Some points, one per row:
-0.34:0.01:0.25:1.35:-1.75:0.39:-1.57:0.66
1.19:0.61:-2.42:-0.71:-0.87:-2.32:1.41:1.24
-0.69:-0.07:-0.41:1.73:-2.04:-0.16:-0.74:-0.36
0.92:0.31:-0.92:-1.22:2.64:-2.05:2.54:-1.46
-0.73:0.18:-1.94:-1.74:-0.04:-0.71:0.02:-0.84
-0.25:-0.84:1.39:-0.99:1.31:-1.56:1.09:-0.99
-0.53:0.27:-0.34:-0.44:0.12:0.21:0.59:-0.75
-0.42:0.15:0.14:1.15:-1.40:-0.06:-1.35:0.69
0.20:-0.20:0.04:0.87:-0.56:0.22:-1.83:1.53
-0.33:0.49:-0.20:-0.29:0.00:0.04:0.06:-0.78
0.97:0.30:-2.56:0.41:-3.32:-2.54:0.37:1.29
-0.48:0.25:-0.10:-0.58:-0.08:0.25:0.77:-0.12
-0.07:1.14:0.18:0.50:0.23:-0.14:-0.25:0.00
-0.39:1.19:0.80:0.37:-0.06:0.00:0.00:0.00
-0.76:0.47:-0.64:1.26:-1.94:-0.42:0.71:0.00
10 more points follow, each with its number after it:
-0.26:-0.71:0.59:0.70:-2.34:1.80:-1.44:1.87 0
-0.23:0.22:-0.31:-1.21:0.48:0.69:0.54:-0.49 1
1.27:-0.57:1.61:1.48:-0.16:-0.43:0.89:-0.65 2
-1.10:0.67:0.84:-0.02:0.48:0.00:0.00:0.00 3
0.29:0.58:1.28:0.86:-0.70:-0.24:0.05:-0.69 4
3.30:-3.40:1.19:1.44:-1.35:1.31:-2.25:2.48 5
-0.31:0.88:-0.18:-0.33:0.36:0.48:0.78:-0.57 6
-0.39:0.46:0.04:-1.10:2.01:0.63:2.70:-0.99 7
0.59:0.90:-0.64:-0.04:-0.69:-0.66:-0.16:1.60 8
-0.11:-0.36:-0.67:0.34:-1.31:0.00:0.00:0.00 9
Which three of these numbered points are nearest to each point below, ignoring the 3 directions in which the first points spread most? Their numbers follow each, nearest first.
1.24:-0.71:1.32:1.42:0.00:-0.84:1.07:-1.01 > 2 4 9
0.27:0.67:-0.46:0.04:1.05:0.67:-1.14:1.41 > 8 1 6
-0.10:0.69:-0.16:-1.30:2.48:-0.04:0.00:0.00 > 8 1 6
0.64:-0.01:-0.71:-1.59:2.46:-1.35:2.53:-1.31 > 9 6 1
0.92:-0.32:2.28:1.50:-0.71:0.51:0.00:0.00 > 2 4 9
1.75:-2.22:1.06:0.90:-1.71:1.48:-2.09:1.62 > 5 0 9
-0.44:0.13:-0.27:-1.25:0.46:0.58:0.52:-0.51 > 1 8 9
-4.00:0.22:0.70:2.25:-0.61:1.00:-3.66:0.81 > 3 8 9
Now 10 new points, numbered from 0 again:
1.49:-1.77:0.59:0.96:-1.47:1.30:-2.12:1.17 0
-0.24:0.08:-0.24:0.92:-1.18:0.31:-1.44:0.32 1
0.47:0.64:-0.07:0.17:0.77:0.62:-1.04:0.00 2
0.39:0.49:0.51:0.33:0.68:0.47:-1.06:1.50 3
0.83:-0.86:1.23:1.40:-1.36:0.12:-1.07:0.71 4
0.54:0.05:-0.71:-1.46:2.54:0.00:0.00:0.00 5
-0.73:0.32:-0.26:-0.30:0.01:0.10:0.13:-0.86 6
0.15:-0.34:-0.18:0.50:-1.02:1.08:-2.02:1.92 7
1.05:0.39:-2.42:-0.86:0.06:-2.36:2.04:1.14 8
0.65:-0.12:-0.69:-1.55:2.24:-1.17:2.53:-1.23 9
Which three of these numbered points are nearest to each point below, ignoring the 3 directions in which the first points spread most? Their numbers follow each, nearest first.
0.41:-0.26:0.94:1.28:-1.07:-0.32:0.00:0.00 > 4 9 6
0.72:-0.17:-0.09:1.25:-0.42:0.95:-1.33:0.71 > 2 9 1
-0.36:0.85:-0.17:-0.24:0.06:0.04:0.24:-0.66 > 6 1 8
0.30:-0.11:-0.58:-0.90:1.35:-0.15:0.00:0.00 > 5 7 3
0.80:-0.16:1.39:0.89:0.07:-1.06:0.00:0.00 > 4 9 6
-0.51:-0.06:0.86:-0.29:1.08:0.90:0.48:0.74 > 8 3 9
0.91:-0.65:-0.46:1.66:-1.09:0.96:-2.81:1.03 > 2 5 1
-0.47:-0.45:1.30:-1.37:1.47:-2.41:1.30:-1.57 > 4 6 1
